One hidden turn or mirror swaps the rows below in pairs. Which row is each named row swapped with?
The rows were stretched afterwards, more along some directions than others.
q_426:  227  197  184    2  325 -163  -13  223   44  224  -65 -148  -81 -164 -125   54 -120   25  108   80 -186   80  -41  229  -10  148  152    0  -34  -38
q_968:   94  110  126   71 -292   11  265  150  301  247  -71  -79   54  -91  114  137  -82   59 -293   15 -240  116    0 -193  110  265  -37   32 -216  -13
q_346:  127  -25 -183   86  141  -39  122  174  198 -158    6  266 -130  111   -2 -170   84 -147 -334 -268  110  -67   81   73  129 -103  144   57  -82   95
q_155: -160  232  133  115  -77  104 -123 -110 -312   -8  116 -131   97 -166  -90  149  -84   80    8   26  -23   22  -92  -74  -67  -14 -140   89  -38  120
q_68: -334 -152    0  -99   37  173   84  -73 -130  -76   66  -28   55  -97  -47   33 -147  128  213  -72  -13 -116 -101 -109  106  -75  -97   21  120 -173
q_478: -105   94  222  131 -143  -79 -107 -102   -4  202 -175 -227  135 -183  -32  259  -27  229  198  315  -66   55  -83   57  -87   32  -57  -43   71  -87
q_523:  211 -119  -30   83 -131  -42  126  157  -42   15 -140   90 -208 -174  108  -67   36  124 -231 -288  -91  115   21   86   52  127  -72  -18 -110  136
q_2: -114  -46   38   32  245  -85 -155   69 -110 -141   52 -115   -3 -204  -64  -18  168  151  252  171   31   10 -186  231    2 -231  309   25    1  -79
q_23:  -64  151  -98   98 -170 -192   59 -264  289  420  175   -2  284  -77  158  162   74  102 -182   88 -226   -4  138   -2  -15  166  -30  132  -55 -236
q_766: -113  111  234 -151  180   12 -291 -243    1  322  -79 -174  232 -123  -52  113  -44  170  276  145   37  -52 -109  139 -163   -1   93  -49  174 -133
q_673: -260  201   27  -96   17  207  -92 -246 -203   -9   76   47  236 -193  139  250 -293 -272   70 -143   36   46   96   14   66   97 -216 -103    2   -5
q_608:   15   38 -236   14  147  143  -87  188 -185 -274 -132   18 -110  155  -69  -57  -78 -166 -109 -185  -23  -50    3  -75  113 -235  -18   78  124  185
q_153: -136 -142 -266   22  146   33  -18   13   -5  -76  -75   10    6   24  119  -65   55   30  170   41  153 -170   69  222  -71 -252  140  142   84 -194
q_815:  205  -25 -233  258 -184  -75  119   53   34   12 -140   81   57  -15  196  188   17  -97   32 -188 -124   13  107  107 -245  163  -80  152  -91   85
q_840:   52  149   54  196 -253 -195   66  -41  193  231    3    9  141  -17  193   61   31  -17  -22  369 -132   35  -29 -242   20  195  -27   54  -99  104
q_413: -125 -221   95  -67  113  -60  -71 -223  -16   57   58  -63  -34   23 -182  -24  -52   75  242 -143    9  -21   58  168  -29 -239   65  -79  133 -240
q_667: -131    3 -110  164  -11 -232  -24 -256  189  146   92   -7  119   27   -4   48 -102   28  375  -40  -83  -90   77  118 -135 -112   91  103 -119 -205
q_114:   69  -56   26  105 -300  -63  306   42  125  135   24 -113   51 -131   98  137   36  262  -49  243 -131   74  -90   18  -97  354 -171  -20 -141  -83
q_525: -114   97 -138   74   45  214   32 -103  -30 -258   79  115 -105 -144    2  -84    6  -71 -330  -45   68 -178   31 -207   52  -51  -62  126  -21  270
q_697: -158  -12   29 -113  124  140   12   98 -111 -141  -74  167 -265 -223  147   19 -251  -57  129  101   56  112  -84  -52  311  159 -215 -246  -64  317
q_376: -151  -38   37 -139   45  -62   75 -154  -33  149  273  -84   10  -77   21  240    3  -76  -63  -12  -74  119  -60 -111   16  185 -128   78  -22  -80
q_515:   35   -7  153   29  159   -8  204   12  -28   24 -182  -48  -82 -359   20   12  239  219 -244  198  -36  -41 -185   90   38  120   84  -84  -45  -76
q_318:  119   25 -160  -61 -298  124   56  145  112  -25   75  230    2   36  301   13 -195  -86 -310 -254  -99  190   65 -144  -38  175  -60   42 -249  177
q_185:  -60 -111  170  -52 -162    4  130  -64  159   68   48  174  159  -68  111   97  -10 -139 -199  -13  -42 -102   87 -279   64  -23  -94   23  102  -56
q_257:  -11   29 -343  127  -73  169    3   50 -180 -420   44  207  -53   27  162  -39 -122 -260 -231 -219   78   11   86 -169   49   39 -294   34 -136  360
q_464: -266  -86  174  -36  202 -180  -72 -220 -120 -238  -17 -177   74 -224  -89  -70  102  275   -3  339  201 -142 -135  130   20 -178 -146  -48  264 -247
q_866:  193   52 -171  -27  161  253   30  267 -100  -90  -38  160 -206 -105 -108   -7 -255  -74 -287 -465  -27 -172  199  -82  -13   -4   45 -108   35  113
q_216:   57   82  125   41  -39  -14   39   37  156   96  -98  191  120  -59  172  115   70   48 -380  -83  203   60  -38  -56   61  143   20   65   50   92
q_405:  108   42  -60  142   69  -89 -201  -58  206 -152   -5  112  -21  -36  131  -35    2  -78 -162   49  -52  118   38  141  -32   21   85  -77 -121  138
q_864:  -99  165  -25  -62  255  -67 -130  -84  -38  -33  -20  -85   67   12 -111   11  -58 -163 -175 -169  -60  -77  128   57   46 -172  145   55    3 -156
q_929: -104  -45  163  -45   43   96  259    2  101  239   28  224  -70 -109  103  250   38   12 -222  -84  -33  -70   -6 -207  181  189   53   69   11 -105
q_226:  -51   -6 -126   -6   15  -44 -254 -352   67  103  173  -47  200 -150   71  161 -173  -59  -71   26 -165  -17  114   33 -173  -66 -118  -88    0  -48
q_643:  -73  103  108   70  211   27  400   42   33  172  -91  148 -162 -184  -41   70    9   29 -224  197  -15 -110  153    5  242  156   28  -60  -43   29
q_548:  -85   91  142 -157  -73  144   -1 -231   72   26  136  134   94  -42  150   42   -2   35  -23   -7  194   60  -23  162 -203  162  -35  -55  -77   51
q_266:  -40  -53  226 -113   36 -226  -78 -110  346  357 -100 -276  112    7   40  -78  169  380  210  436  -29  -30 -324   33   26   86  115   54  102 -247
q_927:   95  -68 -271   15  -90   90   52   83 -149 -189  -83  246  -66   62  142  -82  -88 -111   64 -162  153  106   31   89   53  195 -197  -71 -187  107
q_435: -179  -97   51  -98   84  271  -18  101 -237 -164 -137   17  153  -60   30   38    5  128  -93  -28  164   -3 -189   54  108  -86  -44   88  208  -49
q_467:  -32  -89 -147   18   83 -120  -12  -35  149  -31  -78  -83  -45  -68  202   99  124  147 -211   22 -107 -115  -50  181   48  127 -103  219  -96 -113
q_61: -173   15  142  -65  100  -97  297  -68   37  172  -49   45  169 -167  -23   65   47  161 -177   54  -52    1  -32  -62  179  200 -105  119  -10 -202
q_259:  -65   16  -10  -32   34  -46  -22  -86  191   72  -41 -348   82  -19  -13   32  234  238 -255  201  -42  -83  -21  137  -10  -19   61  160  142 -195
q_161:  -25    3    6 -139  -25   92  -95   30    2  113  201   96  -27  149   32   91 -245 -152  291 -254 -102  -97   98 -125 -103  -81   67   43   42 -103
q_709:  145  339  -72   83   94 -216  110  145   10  164  185 -177 -111 -154 -153   17  -45   19  -98  -59 -127   23   57  235   16   67   82  -34 -231  -63
q_963:   23  -70 -243   69   -7 -209  -33  -27  -64  243  131  -85  -55   43  -46   -6  118    5  200 -136  -36 -114   83   -7  -95  -40  115  194   26 -265
q_651:  203   38  -20  167   61  -33   77  171    6 -148   95  358  -87 -215  115   63 -117 -187 -142  -69   46  -32  140  -48   92   10  -45 -210    0  263
q_109:  -22  181  -36  161 -197  170 -220  -43 -126 -101   -1  143  197  -53  195  256 -139 -125  157  -38   44   67   82   45  -44   -8 -186  -90  138  155
q_151:  -72   -7   60  -63  -25  207  -32  -14   51   71  -36  196 -137   16  191   41   99  -29  -74 -235  111 -169  -11 -136  -66  -56  129  165  161  136
q_19: -130  -43  242  -91  186 -118 -179 -134   57  332   -8 -154  -69 -110  -42  105  230  282  186   72   82 -195  -91  219  -77 -125  142  110  102 -224
q_202: -231   48  214 -171   24  104  -54   14 -185  -30   45 -223  243 -146 -148    6 -218   22  277   31  -67   48  -56  -85   44 -122  -72  -34  157 -136
q_124:  285  181  -56  234  -64 -123  168  229  118  228   17   -8  105  136 -138 -117  140   56   14  -46  -89 -163  -77   21 -125  -99  334  165 -101 -116
q_954: -229    4  171 -124  -95    4 -156 -195 -132   -2   17 -100  191 -235   90   60 -130  274  134  377   38  111 -144   51  -59  143 -261 -107   44   -6
q_260:   35  150 -116  125  185 -125  117   10  -65  120  221  -58 -113 -164 -139   17  -36 -142  258   98  -97 -138  173   80  -83   39  110 -120 -138  -15
q_270:  -64   94   40 -100  281   99 -305 -194 -145   24  157  -43   31  -50 -117  -46 -109   -8  320 -106   56 -180  -29   11 -181 -154  127  -24  136  126
q_742: -109   -5  100 -188   89  216  -80   31 -148  -73  -78  -64  140 -226  139  194   -3   -4 -135 -248  249  153 -172  186   73   48  -46  -23  191  -83
q_481:  -25   89  -24   70  162  -10 -170   84  133   81  -26  -42  -30  -21  -12  109 -126  -78 -340 -306 -102  144  -43  -56  127 -164  243  240  -22  -20
q_878:  217   39  -47    5   20  -95    0  131    8  -72  214   -3   61   46 -247 -220  -80  156 -131   -2  -14  -44   11 -128 -200  -20   85  -33  -34   12
q_693:  -11  107    7 -168   95   -5 -106  -50  -71 -140  119   -8  188   54  -29  -61 -185 -193   16 -338   79   82  187   59  -95  -31 -117  -24   65   28
q_746:  149  108 -143   42  102  -41 -281   60 -109   84    2 -250  -34 -133 -114  -11   43    6  115 -144 -119  -76   18  317 -291 -121  118   15   31    5
q_821:   -1   91  188   64  -45 -169  119   -2  245  511   16 -261   52 -145  -34  121  133  414   -9  290 -127  -91 -173  160  -19  157  174   98  -94 -350
q_456:  217   79 -138  184 -145   -6  108  157   51  111  120   27    3   69  134   82  174   34   78 -174  -23  -71 -129  106 -254  107  124  279 -285  -88
q_743:   26   68  -90   40  271 -107 -222    9  -55  -26  106  -19  -52 -231   36    4   25 -113 -115 -256 -145  -77  108  110  -33  -77  129   97   83  -23
q_428:  255   65  -82  183 -164   -1  236  249  144   17   18  328 -140  130   -2   10  114 -144 -474 -309   38    6  206  -26   53 -151  157   87 -141   32
q_723:  143  102   54   54 -137  139  173  390  101  133 -102  108   -3   27  150  134   25   59 -303   -7  -86   16  -75   46  193  -31   89   45 -128   18
q_936:  -79   52  213  -97 -215   44  -60 -146   51  100    4  -14  212 -360  121   71 -173   18    8  196  -86   84   20   26  -62   73 -138 -256  -96   33
q_732:  217  173   -2  102 -114   46 -134  159  215  154 -125   17 -102   62   85   -3  -79 -115  -42 -285 -162   73   84 -153  -56  -36  223  -16 -135  265
q_544:  -72 -149  100 -137  132  143   19   59  -84 -137 -182  198    0 -135  147  -35  245  139 -273    1  293  124 -125  181   81  -15   30   -1   12  133
q_436:   47  143 -253   99  -69   63 -101   -1  -56    8 -134 -139  168    1    9   55 -140   -5 -121 -192   29 -128  119  292 -157 -144  -44   61   68 -134
q_310:  -43  216  156  -50  176  199  -52  230 -196 -210    1 -102  -35 -249 -100 -134   87  149   40  -91   92  -27 -210  113  174  -79  154  -21   16  114
q_753: -187   96   61 -138  -24   31 -182   16  -93  210  130 -295  281  -43  -55  106  -62  190   40   96 -131  -41  -92  170  -28 -290   40  114   72 -317
q_571:  204  272   12  126   22 -180 -130  245  -92 -139 -146  -57  -25  -90    6 -161   16   -1 -155   82  -96   45  -33    1    4    0   83    9 -138  214
q_60:  193   98  -94  114    2   83   77   28  134  -98   12  266 -100  -68  191   92  -32 -120 -438 -196  193   18  142   40  -22  162    3  -73  -79  349
q_988:   89  237   79   94  211   55  228   37 -111  -41  192    4 -162 -347 -187   34   73  -78   -5  157   68 -187  130  117  -94  128   75 -108   -5  124
q_116:   26  105  -67  -93   49   17 -174   12 -233   95   -4 -115    3 -121 -146 -114  -59   58  113 -140 -130 -129  148  209 -159 -253  -19   22   56 -119

q_478 pairs with -> q_61
q_318 pairs with -> q_161
q_878 pairs with -> q_866
q_467 pairs with -> q_2
q_693 pairs with -> q_732
q_864 pairs with -> q_571
q_723 pairs with -> q_753
q_840 pairs with -> q_673
q_515 pairs with -> q_464
q_766 pairs with -> q_216

